In the rows, zero is written as 128.
A state moves one step at a time under one of 8 hidden systems, and each row is a state written as 18 numbers. Each run below is a few steps of one system.
bupo, path 1, 10 rows:
[137 129 176 166 117 120 130 91 136 166 120 147 96 124 92 157 172 154]
[93 87 96 139 105 140 101 134 138 135 106 161 140 86 130 129 88 98]
[135 128 142 125 168 94 185 117 154 116 176 132 106 118 90 121 88 125]
[165 120 173 140 129 133 125 144 123 97 92 101 164 116 166 99 125 98]
[139 156 95 90 151 97 90 161 152 141 147 114 110 163 144 101 130 144]
[121 119 156 135 139 126 108 102 87 120 117 84 142 144 104 168 175 160]
[90 130 55 128 79 154 123 129 98 122 148 142 152 123 149 118 121 126]
[146 135 135 157 148 136 193 102 123 144 154 168 94 146 102 127 156 139]
[121 110 145 136 125 177 119 149 132 138 65 160 136 108 163 139 113 99]
[118 162 143 97 139 108 130 139 181 152 156 130 87 128 114 142 82 140]
ridup, path 2 (10 x 18):
[136 117 113 88 136 133 126 163 180 142 147 147 112 77 117 107 123 91]
[158 114 168 126 167 55 148 131 151 122 105 101 145 117 119 139 140 133]
[126 131 99 149 119 80 100 129 98 98 113 101 139 135 149 88 67 131]
[134 140 128 153 140 135 113 96 111 112 185 118 125 190 117 94 158 134]
[144 103 113 116 114 202 125 145 84 123 114 118 152 131 142 146 164 128]
[93 166 91 73 135 142 153 146 135 145 139 149 108 110 129 149 162 135]
[118 145 170 151 113 101 158 108 133 158 78 143 124 120 134 178 133 156]
[98 123 114 160 111 125 103 119 145 138 122 172 101 120 123 112 58 113]
[149 96 177 145 160 139 138 107 167 119 180 129 126 140 91 123 126 104]
[175 100 128 100 121 140 125 168 126 105 123 87 161 87 146 108 111 104]
Vuve, path 3, 10 rows:
[126 196 145 129 77 148 139 127 115 118 135 115 130 145 177 111 112 137]
[145 145 147 139 139 134 86 128 165 178 133 154 85 180 122 127 144 146]
[100 74 132 114 148 163 89 131 131 138 98 139 130 94 97 169 144 117]
[106 113 95 112 101 101 174 124 141 109 169 124 157 73 112 135 93 111]
[174 148 171 180 109 87 168 113 127 117 120 128 129 131 141 89 113 130]
[145 128 117 137 169 137 85 152 124 116 100 132 126 184 162 82 127 114]
[107 117 123 86 171 140 112 129 115 118 152 84 125 153 99 177 132 151]
[114 153 136 114 64 139 132 112 111 129 147 106 144 81 121 142 172 138]
[144 140 100 155 107 93 152 124 150 172 131 185 107 122 133 100 160 132]
[120 92 128 159 173 146 139 133 107 132 66 162 116 135 133 143 105 122]
pag, path 4 (10 x 18):
[169 114 76 130 144 95 192 144 103 129 145 127 136 130 130 107 137 141]
[120 169 137 139 160 140 143 126 82 98 89 116 129 168 171 103 135 128]
[120 156 126 109 102 170 96 138 129 147 140 115 135 192 159 160 111 157]
[115 149 167 112 119 168 104 112 132 147 145 128 82 106 87 158 153 142]
[96 96 121 135 99 112 123 121 171 161 113 173 146 77 118 150 153 109]
[152 105 112 151 148 82 185 129 135 137 126 154 104 101 108 118 81 130]
[128 131 150 161 156 119 130 121 114 81 103 125 148 149 162 77 84 93]
[172 118 119 114 129 156 98 151 132 120 170 89 146 185 144 114 101 133]
[135 138 153 91 149 150 98 130 110 117 144 80 119 113 100 132 192 132]
[101 124 92 106 96 95 127 128 139 155 118 133 165 103 129 164 191 148]
bupo, path 5, 10 rows:
[100 99 118 148 161 117 148 86 105 104 178 124 126 142 75 138 123 131]
[140 109 113 131 120 178 177 141 104 97 133 132 165 112 157 106 118 91]
[152 175 131 102 156 129 161 156 155 150 125 150 95 151 154 109 147 133]
[128 131 184 131 121 129 81 125 135 156 64 114 126 139 139 173 146 153]
[89 136 96 120 87 116 81 117 132 135 155 121 115 112 107 137 89 137]
[136 99 141 164 125 116 169 85 121 108 184 130 142 114 82 114 151 117]
[150 91 92 127 147 145 152 165 123 116 106 151 152 106 153 91 129 92]
[127 165 142 98 190 106 157 147 141 132 107 128 101 161 142 138 119 146]
[126 155 180 138 93 143 79 119 115 122 94 88 143 147 156 154 109 147]
[121 143 94 125 84 130 83 117 133 141 189 131 110 136 105 103 134 135]
gubez, path 6:
[91 172 85 121 115 116 133 110 102 119 159 126 138 158 141 114 173 142]
[126 125 108 156 109 161 167 112 90 157 123 159 115 148 122 166 139 162]
[70 154 121 123 127 174 118 130 125 139 88 182 99 105 145 131 133 110]
[119 128 173 125 123 127 153 127 188 160 123 154 128 124 128 176 93 127]
[153 112 168 144 116 121 92 134 147 125 108 120 109 76 115 108 87 108]
[145 110 137 124 151 81 119 129 179 114 165 116 162 138 124 93 139 95]
[182 83 115 129 151 114 142 138 90 101 144 78 147 123 106 116 122 139]
[116 171 92 107 140 127 127 136 87 91 143 100 137 149 153 86 159 131]
[136 145 114 139 117 142 153 119 99 154 125 128 129 185 138 166 152 176]
[77 149 109 135 109 172 91 119 95 148 90 161 93 118 127 143 146 140]
gubez, path 7 (10 x 18):
[127 140 135 128 124 156 89 137 92 145 84 132 73 83 106 127 151 141]
[78 139 125 129 117 89 141 108 181 139 133 157 173 136 145 147 148 111]
[161 88 124 152 129 123 146 130 110 138 127 132 94 94 89 135 68 144]
[101 158 146 129 149 139 121 120 143 89 140 137 139 130 152 70 132 73]
[189 93 131 116 134 131 149 153 148 150 147 106 154 164 135 161 109 149]
[125 150 136 113 145 133 79 135 86 106 100 93 97 97 116 99 161 131]
[105 139 109 129 102 87 148 107 155 140 159 129 178 168 145 154 154 146]
[142 109 103 156 124 146 134 122 73 137 119 143 77 102 89 125 111 153]
[67 161 129 123 137 150 146 112 149 112 133 168 150 143 161 107 151 85]
[172 100 144 122 123 152 156 155 141 165 117 129 118 128 125 176 81 155]
durod, path 8, 10 rows:
[145 150 114 121 147 145 102 125 104 125 181 107 77 157 93 102 139 149]
[124 118 146 130 99 178 133 116 129 136 126 134 173 127 142 152 209 113]
[139 131 74 94 118 116 154 167 120 161 108 134 113 102 139 154 120 159]
[76 166 171 154 150 104 145 93 125 117 92 152 105 117 125 133 120 124]
[126 98 110 157 108 148 113 126 139 131 143 149 142 160 140 128 50 117]
[156 130 155 109 170 157 117 135 143 125 171 118 77 114 82 104 142 113]
[147 100 153 117 99 129 134 135 152 124 122 105 198 105 157 141 166 104]
[151 146 85 107 136 58 132 153 114 138 119 106 108 115 130 113 121 162]
[76 144 152 177 146 105 120 74 100 103 109 138 137 159 129 115 154 124]
[129 106 72 134 116 178 124 136 103 131 158 140 133 171 131 133 94 138]
Vuve, path 9 (10 x 18):
[150 112 170 116 170 121 116 144 162 133 94 121 154 141 145 132 176 111]
[116 115 82 85 131 95 95 158 116 126 106 86 143 107 129 153 106 152]
[85 161 131 161 106 90 136 74 96 111 146 121 120 124 105 127 135 149]
[158 113 100 171 98 166 130 118 104 141 144 160 133 159 138 95 159 121]
[133 123 118 98 194 166 164 154 131 135 128 156 87 127 113 126 133 122]
[105 141 162 95 110 150 151 138 145 125 106 110 168 117 163 186 114 128]
[137 164 133 131 80 92 91 133 153 149 138 120 99 117 135 115 82 148]
[112 103 156 181 149 110 87 90 143 135 122 158 119 146 101 111 150 112]
[142 60 82 116 144 151 134 144 107 103 148 119 161 110 110 122 129 107]
[136 163 139 108 149 103 199 126 117 95 151 100 127 101 123 115 131 127]
kun, path 10:
[152 129 97 111 124 77 143 162 131 146 108 116 110 99 133 135 71 159]
[97 158 170 182 128 96 116 80 117 96 123 127 122 141 129 96 103 115]
[145 92 94 138 107 169 105 133 138 141 172 136 155 186 135 133 117 128]
[137 128 124 93 175 155 139 139 106 105 152 108 99 93 89 109 170 114]
[114 143 141 105 109 111 149 137 151 135 93 120 184 123 171 162 161 128]
[159 151 107 149 114 86 123 137 103 151 103 125 79 124 124 111 95 171]
[74 122 155 179 147 145 105 76 121 117 121 162 127 159 116 129 135 109]
[135 95 88 100 116 183 139 151 142 144 177 135 135 131 119 157 101 130]
[143 156 165 103 148 131 155 136 136 104 133 115 110 68 113 99 160 103]
[148 120 137 134 109 81 120 144 167 151 88 130 173 149 175 138 130 133]
det, path 11:
[100 119 157 143 96 117 91 119 168 137 91 153 160 94 150 126 137 95]
[155 87 90 128 157 74 119 138 152 148 155 125 113 129 89 124 108 144]
[106 129 158 151 153 119 145 92 87 68 134 98 140 112 111 106 116 109]
[168 144 93 121 96 133 137 151 129 124 165 113 164 163 172 86 138 123]
[155 153 167 127 162 145 112 130 101 141 88 116 80 148 122 129 174 157]
[60 121 91 114 110 146 108 124 117 134 98 147 172 135 153 170 150 128]
[137 141 112 124 112 124 161 121 133 161 166 142 80 118 91 153 92 167]
[107 125 168 171 114 152 142 103 139 119 111 170 132 96 133 103 125 82]
[167 85 94 110 156 119 129 170 172 148 144 141 137 146 135 112 108 113]
[128 136 186 116 176 113 123 123 113 91 105 77 114 114 108 138 102 132]
ridup, path 12 (10 x 18):
[99 121 129 139 146 103 52 128 161 137 95 149 124 132 134 105 138 103]
[126 72 114 128 153 104 129 113 123 120 165 97 147 136 80 163 119 141]
[131 140 117 136 103 138 167 119 81 79 150 107 146 84 132 85 127 108]
[163 152 107 131 121 128 157 146 146 155 140 152 134 176 169 97 171 131]
[124 136 135 119 174 156 98 146 98 139 67 127 88 155 134 156 120 155]
[48 147 128 109 110 139 107 102 143 120 146 130 149 130 126 170 108 125]
[159 115 149 152 69 125 152 106 134 154 164 130 119 88 92 146 134 147]
[134 105 121 147 146 132 130 141 144 131 100 176 117 86 134 79 149 82]
[141 104 119 110 194 93 155 144 154 123 133 124 144 165 131 139 102 127]
[134 165 163 127 120 120 118 124 89 87 121 68 120 127 137 117 75 142]
det, path 13:
[126 119 129 172 143 159 140 107 75 112 109 132 117 173 131 136 85 145]
[100 162 120 88 124 201 119 143 139 120 163 136 121 139 146 119 121 104]
[170 114 181 118 110 143 140 139 173 170 123 123 129 122 121 181 154 146]
[102 111 107 121 121 99 95 140 128 134 75 137 118 60 119 128 125 118]
[107 124 112 145 152 55 160 100 158 122 169 139 136 146 106 122 108 129]
[159 117 143 177 120 148 127 111 83 90 138 106 128 141 129 84 86 121]
[143 148 117 93 153 167 114 150 144 117 161 121 140 156 149 90 176 103]
[159 118 155 114 135 135 133 141 110 151 87 96 140 136 130 186 161 171]
[66 163 90 110 97 112 109 127 108 133 98 137 114 87 134 138 127 140]
[117 134 130 170 113 105 162 90 158 160 169 172 117 158 108 139 125 141]
pag, path 14, 10 rows:
[140 171 114 144 83 99 129 105 93 122 164 95 116 132 119 104 139 164]
[98 132 106 159 127 157 122 98 109 137 140 172 129 165 124 117 196 122]
[108 108 97 103 143 187 162 147 116 147 113 160 122 126 129 176 122 132]
[115 176 177 109 127 133 156 138 152 129 103 127 110 98 148 140 90 122]
[159 130 172 166 92 97 90 121 174 155 119 129 123 141 138 120 96 135]
[132 88 114 150 165 119 84 118 123 122 146 132 97 124 78 104 116 119]
[102 83 103 111 150 127 151 123 121 86 153 114 184 103 117 127 139 94]
[181 151 114 109 107 118 184 153 114 115 148 97 151 113 154 107 139 137]
[143 178 143 136 145 114 115 131 118 136 95 128 111 176 162 101 174 146]
[91 123 108 125 136 149 84 121 110 151 111 128 120 177 124 180 126 165]
kun, path 15:
[174 104 139 166 146 154 117 116 115 138 158 132 101 183 106 110 118 142]
[90 103 123 88 161 184 92 139 125 108 125 120 141 112 115 142 162 99]
[138 158 124 77 109 104 171 145 158 150 151 110 139 108 132 163 144 152]
[154 141 152 176 95 90 129 118 103 127 73 126 121 95 139 101 131 136]
[90 115 94 166 151 118 101 109 142 143 125 181 124 185 133 115 113 122]
[126 100 132 114 158 175 148 125 105 105 168 104 115 131 89 157 89 132]
[120 161 147 92 98 165 128 144 150 117 142 117 150 95 157 115 150 96]
[195 129 141 134 126 73 141 148 158 165 119 128 120 136 135 121 159 154]
[96 101 117 156 159 91 89 114 92 110 70 125 127 118 116 128 118 129]
[72 145 91 123 118 139 143 101 125 118 184 139 140 166 125 148 95 139]
durod, path 16, 10 rows:
[141 157 157 125 100 125 141 119 111 139 136 97 85 101 98 159 83 168]
[106 135 138 163 89 122 105 107 164 142 133 175 132 109 139 88 147 90]
[162 64 107 128 176 112 150 144 149 151 135 140 129 136 100 144 122 132]
[109 138 145 103 156 137 134 133 93 71 117 88 136 84 130 108 124 102]
[155 165 130 136 96 106 147 129 148 128 164 112 161 184 173 112 107 141]
[159 128 139 157 133 127 79 122 94 152 98 120 79 136 106 116 161 161]
[61 109 92 106 138 154 105 122 141 132 132 153 169 135 133 157 168 108]
[139 130 114 114 124 129 200 128 108 135 155 114 114 105 99 168 95 161]
[120 167 154 162 104 139 136 118 127 116 101 163 110 97 155 77 125 95]
[155 99 131 138 163 119 114 149 173 160 117 151 130 181 142 137 101 130]

Which system made each run below?
path 17 (2 x 18):
[172 143 154 146 82 131 139 117 163 175 173 138 119 145 117 142 149 153]
[136 74 121 145 143 132 108 133 119 129 97 147 121 73 101 107 159 101]

kun
path 18 (2 x 18):
[111 99 136 118 134 139 143 109 110 109 163 86 147 137 94 180 90 147]
[146 168 148 130 73 145 132 123 124 110 162 111 131 89 135 83 147 111]

Vuve
path 19:
[94 106 123 141 158 151 111 95 98 109 160 111 124 173 92 154 121 142]
[133 133 119 104 83 187 158 129 107 112 175 109 150 97 126 131 138 118]

det
path 20 (2 x 18):
[153 104 80 132 178 132 148 141 108 117 158 143 90 125 96 84 112 120]
[121 139 172 121 160 156 172 123 120 87 127 107 163 148 157 129 124 101]

det
path 21 (2 x 18):
[75 164 130 132 153 135 136 96 133 132 139 171 108 127 113 115 201 116]
[144 82 112 144 109 155 167 140 117 143 107 146 164 133 144 174 95 137]

durod
path 22:
[132 98 89 91 136 89 122 148 156 139 139 109 176 124 128 143 179 130]
[127 144 102 131 135 76 163 121 70 100 110 95 127 106 121 119 131 154]

kun
path 23, 2 rows:
[145 155 120 97 162 81 153 153 149 105 155 95 146 152 153 99 119 124]
[146 155 160 135 129 107 96 121 96 127 92 80 124 159 135 142 160 171]

Vuve
path 24:
[99 147 169 161 134 129 191 84 126 115 140 155 109 104 103 130 127 114]
[152 107 116 153 95 155 125 148 146 145 103 172 147 130 173 105 98 100]

pag
path 25, 2 rows:
[125 138 143 146 97 177 73 130 151 155 119 162 121 149 154 103 153 106]
[139 86 123 89 158 127 120 154 166 172 134 129 122 123 92 187 146 148]

durod
path 26:
[123 137 118 161 87 129 122 128 146 120 136 162 128 116 155 72 83 93]
[170 105 155 135 188 116 133 130 168 143 156 137 95 149 93 112 136 121]

bupo
path 27, 2 rows:
[99 110 101 90 144 124 107 126 136 147 154 119 134 112 89 163 197 139]
[111 110 111 141 112 99 179 114 90 120 98 132 151 74 117 154 144 138]

ridup
path 28, 2 rows:
[165 102 104 146 120 170 159 156 106 129 99 157 138 114 160 100 129 108]
[116 155 143 107 203 121 130 146 151 128 103 147 89 154 138 115 112 120]

kun
path 29, 2 rows:
[96 102 99 110 179 133 89 120 108 124 143 121 99 122 73 141 148 133]
[112 116 126 125 101 132 194 106 113 101 164 110 183 107 126 153 134 120]

det
path 30:
[124 112 134 121 121 188 134 134 94 83 136 98 152 105 133 123 103 102]
[148 172 115 99 123 128 168 147 164 138 179 141 128 138 149 98 159 121]

bupo
path 31:
[97 121 172 162 89 145 108 100 149 117 115 139 155 116 137 134 88 98]
[173 106 104 117 134 113 120 152 166 150 184 130 101 130 101 103 94 127]

durod
path 32:
[101 180 159 87 160 154 154 130 140 108 151 116 97 118 122 131 107 118]
[155 137 180 134 71 116 115 127 166 156 109 112 160 125 158 157 136 142]

ridup
path 33 (2 x 18):
[100 149 115 155 112 69 120 109 134 101 140 123 152 149 156 96 70 121]
[168 119 153 172 148 131 101 108 99 116 150 106 108 179 110 98 126 145]

Vuve
path 34, 2 rows:
[166 109 159 146 74 173 110 137 137 150 111 137 137 94 139 126 148 113]
[119 109 90 89 176 111 117 159 169 149 129 155 106 103 107 119 152 108]

ridup
path 35:
[169 106 136 155 124 134 131 138 86 102 107 104 116 96 123 100 66 122]
[89 161 129 121 152 130 99 119 166 114 155 150 137 178 151 94 139 96]

kun
path 36 (2 x 18):
[141 147 156 113 131 182 107 128 141 149 165 116 112 189 124 155 116 151]
[122 130 145 104 88 176 107 126 126 139 137 116 123 75 110 142 179 125]

bupo
path 37 (2 x 18):
[133 123 143 113 108 83 130 113 160 162 150 108 147 124 101 178 175 161]
[108 130 97 160 106 99 136 109 83 134 98 149 103 78 108 116 146 143]

pag
path 38, 2 rows:
[106 110 99 145 175 67 113 104 128 137 137 137 105 146 83 126 134 148]
[112 103 129 168 128 143 156 95 81 80 131 116 165 135 130 125 103 114]

ridup
path 39 (2 x 18):
[119 128 155 78 130 163 133 162 158 123 111 118 142 92 148 154 100 103]
[178 152 184 120 120 80 120 143 162 143 120 91 112 113 128 124 113 146]

gubez
path 40 (2 x 18):
[111 156 98 102 157 73 149 153 138 108 104 130 137 113 166 94 106 111]
[136 143 171 173 148 97 132 96 109 107 118 106 125 184 134 126 90 150]

durod
path 41 (2 x 18):
[114 134 148 116 135 155 82 150 175 148 94 151 124 151 161 137 93 111]
[134 113 164 108 137 109 102 125 163 142 152 98 109 110 80 170 93 147]

durod
